One turn or mirror swaps these rows in pairs. Which row does each one swap with?
The rows were stretched afterwards, more along some directions than others.
fudi: [ 22  -3  42 -18   4   9  -1 -16  -9  13  22  -4 -39 -10  13  -4   6  19
  -2   2]
zipul: [  9  14 -11   4   3   6   3 -16 -47  15  -8  -5  -4  -3 -34  12 -16   0
 -13  13]
tek: [ 32  -9  29   0  -6   4  10 -33 -13  10  12  -2 -15  -7 -14  -4   6  19
   6   7]
Gaz: [ 33  -6  19  -6 -19  10  -4 -35 -19  31  33 -25 -38 -14  -2  -5   0  26
 -11   6]
lifel: [ 41  23  16  30 -10  -6 -11 -45  -7  20  47   3 -26 -30  -1  26 -13  15
  -7  -3]
bibu: [  6   6   7  -2 -20  -1  22 -29 -43  35   6 -11 -23 -21 -31  26 -23  21
 -24  -2]
Mov: [ 42   3  37  32  -3  -2 -11 -35   2  21  43   1 -40 -36 -12  46  -7   8
  10 -13]
feg: [  8  18   2   5  -2 -12   1 -42   0 -16  12   4  -4  -4   5  13 -25  -4
 -16  16]
nifav: [  8  -2  17 -13 -25   1   8 -16 -13  25  -5  14 -26  -5  -4  30  -1  -2
  -3  12]
Savop: [ 22  -7  23  -2  -4  12  23  -2 -36   0   5 -31 -21   3 -45  10   1  14
   4  17]
Beza: [ -4   8 -12  -1  -9   1 -14   6 -25  11   9  -9 -27 -22  15  18 -21 -16
  -8  -9]
med: [ 17  15  41   1 -22 -26  -5 -32 -22  19  39  -3 -24  -5   5  24  -9  11
   8 -24]
lin: [ 26  17  22  21 -12  -6   6 -33 -29   8  14  11 -30 -31 -29  22 -14  -3
   3  14]
Dok: [-12   0  29 -10 -17   4  -3 -19 -36  28  10   7 -49 -10 -28  40  -4  13
  -7 -25]
fata: [ 18   7  -5   4 -11  13 -11 -22 -19  -7   7   0 -28 -30   3   5  -9   3
 -10  18]
nas: [ 14  -1  40 -24 -36 -20  -8  -9 -22  15  21 -21 -33  -1 -28  12 -13  20
  23 -24]
dipav: [ 37  16  33   1 -33 -27   1 -45 -15  22  27  -3 -14 -20 -10  37  -7  12
  10 -10]
safod: [  8 -18  16  14  -3  15  -3 -23 -37   5  19 -36 -27  -8 -18   2  -9  23
  -6   4]
Kep: [ -9 -17 -15  23 -13  27   1  -7  14   8  12  15 -25 -17  14  31   2  -2
 -21  -6]
mumi: [ 19  -3  28  -7   2  -3  -1 -30   7 -13  11 -11   0 -11   9  12 -13   9
   1   9]
Gotun: [ 17  12 -20  16 -20   6 -12  -2 -39  36   2 -14 -31 -26  13   0 -18 -27
 -12  -8]
Pobi: [ 22   2  34   5 -28  -3  -3  -3 -27  30  14 -27 -24 -12  -1  -6   3  12
  22   8]
zokad: [ -1 -12   0   4   6  22   7  -8 -16 -17  -5 -25 -24   7  -4  11  -7   7
 -31  24]
seges: [ 11  26   1  -2  -4 -23  -3 -25 -33   4  28 -15   4  17   0 -18 -22  -6
  -9  11]
dil: [  9  26  -7   9  -4 -13 -10 -17 -20  -1  22   4 -23   0 -20  31 -32 -13
 -10  10]
vop: [ 15   4  12 -13 -34 -26 -10 -35  -9  14  29 -25 -31  -3   0  12 -22   4
  -2 -12]
gaveg: [ 15 -16   4 -13 -28  10  -6 -11   2  20   3   0  -7  -9 -18   9   7  15
   9  -3]
Pibif: [  2  11  15   6   1   0 -10  -6   1 -15  14  15  -4   6   5  17  -8   5
  -7   0]
Roro: [ 14 -11  32 -15 -13  17   3  -9 -17  19   8  -8 -47  -7 -19   2   5   5
   7   8]
Vepe: [ -1  -9  33 -15  10   0   0  11 -11 -11 -12 -17 -34  -3 -26  -2   1  13
  16  -9]
sugod: [ 33   9   3  20 -26  -9 -17 -37 -33  16  20 -13 -32 -27  13  -9  -3   5
  -7 -10]
zik: [  8  -9  37   4  13  20   7 -28  -4  -7  17  17 -25   1 -17  29  16  25
  -8   2]
Biti: [ 17  18 -21  12  21   6   2 -32 -24 -16   6  -5  -4  -2  -2  10 -24  -4
 -24  28]
sef: [ 14  10 -25  27 -22  -7  -3 -43 -22  15  39  -1 -17 -20  36  32 -16 -12
 -27 -12]
vovut: [-14   2  -8  -5 -17  -6  -3 -22 -44  16  20 -29 -11   7  -2 -24 -16   9
 -11  -3]
Dinon: [ -1 -16  44 -11  -9   9   3  -8 -18   3  20  17 -39  -8 -42  35   9  41
  13 -16]
big: [  9  10 -39   6  -1   3  -7 -22 -26   0   2 -28   3   5  33  -9 -18  -3
 -37  14]
Mukug: [ 39  11   5  17 -24  -8  -2 -21 -19  16  32 -32 -38 -46  -7  25 -12  -6
  -2   3]
tam: [ 37   6 -12   2 -12  -9 -18 -14   2  22  15 -38 -21 -37  30   7 -14 -23
  -5 -10]
lodet: [ 31   3 -24   6 -30  -5 -19 -23 -25  48   8 -32 -27 -24  19 -15  -7   2
 -15 -22]
zud: [ 18   1  17  -6 -29   0   6 -24 -36  52  10 -10 -40 -19 -10  23 -14   5
 -13 -25]
mem: [-11  -3  -8  -1  -4   5  -2   5 -38  -8   3 -15 -10  -3 -25 -14 -22  -3
   3  -6]
folun: [ -3   5 -15  17  -9  11 -22  -5 -14  -5   5   9 -22 -29   9  26   1 -12
  -2 -17]
bot: [  9 -14 -15  11  -3  21   0  -2 -29   8  -8  -8 -26 -19 -24   5 -13   0
  -5  16]
gafak: [ 22  -5  20  20 -14  12  -5  -2 -24   4  20  -6 -52 -34 -15  40   2 -15
   3 -10]
Gab: [ -4 -21  13  -5 -22  12   5 -10  -7   8  20   0 -16  -3 -20   8  -3  12
   8 -16]
kabib: [ 27   1  40  -1 -38 -34  -2 -32 -16  14  31 -12 -25  -1 -23  11 -19  16
  29  -4]
peser: [ 11  -1  21   2 -16   7   6  -2 -27  -2   4 -23 -47 -23   0  29   5  -7
  -2  -9]
ragob: [ 34  32 -16  27  -9 -14 -16 -38 -21   2  37  -6 -21 -40  19  28 -23 -12
  -4  -1]
buve: [ 10  -9  17 -12  -4  10  13   0 -33 -13  -6 -21 -11   3 -28   9  -8   0
  -6  18]
Nilad: [ 29   3 -19   8   1   6  20 -48 -43  19  17 -13  -9 -15  -6   9 -16  13
 -35  10]
Reku: [ 29  20 -25  30  -8  -7  -4 -38 -42  16  33 -23 -32 -41  -2  11 -20 -10
 -14   3]

Pibif swaps with lin
Vepe swaps with Pobi
Nilad swaps with sef
tek swaps with med
bot swaps with Beza
Gotun swaps with mem
lifel swaps with feg

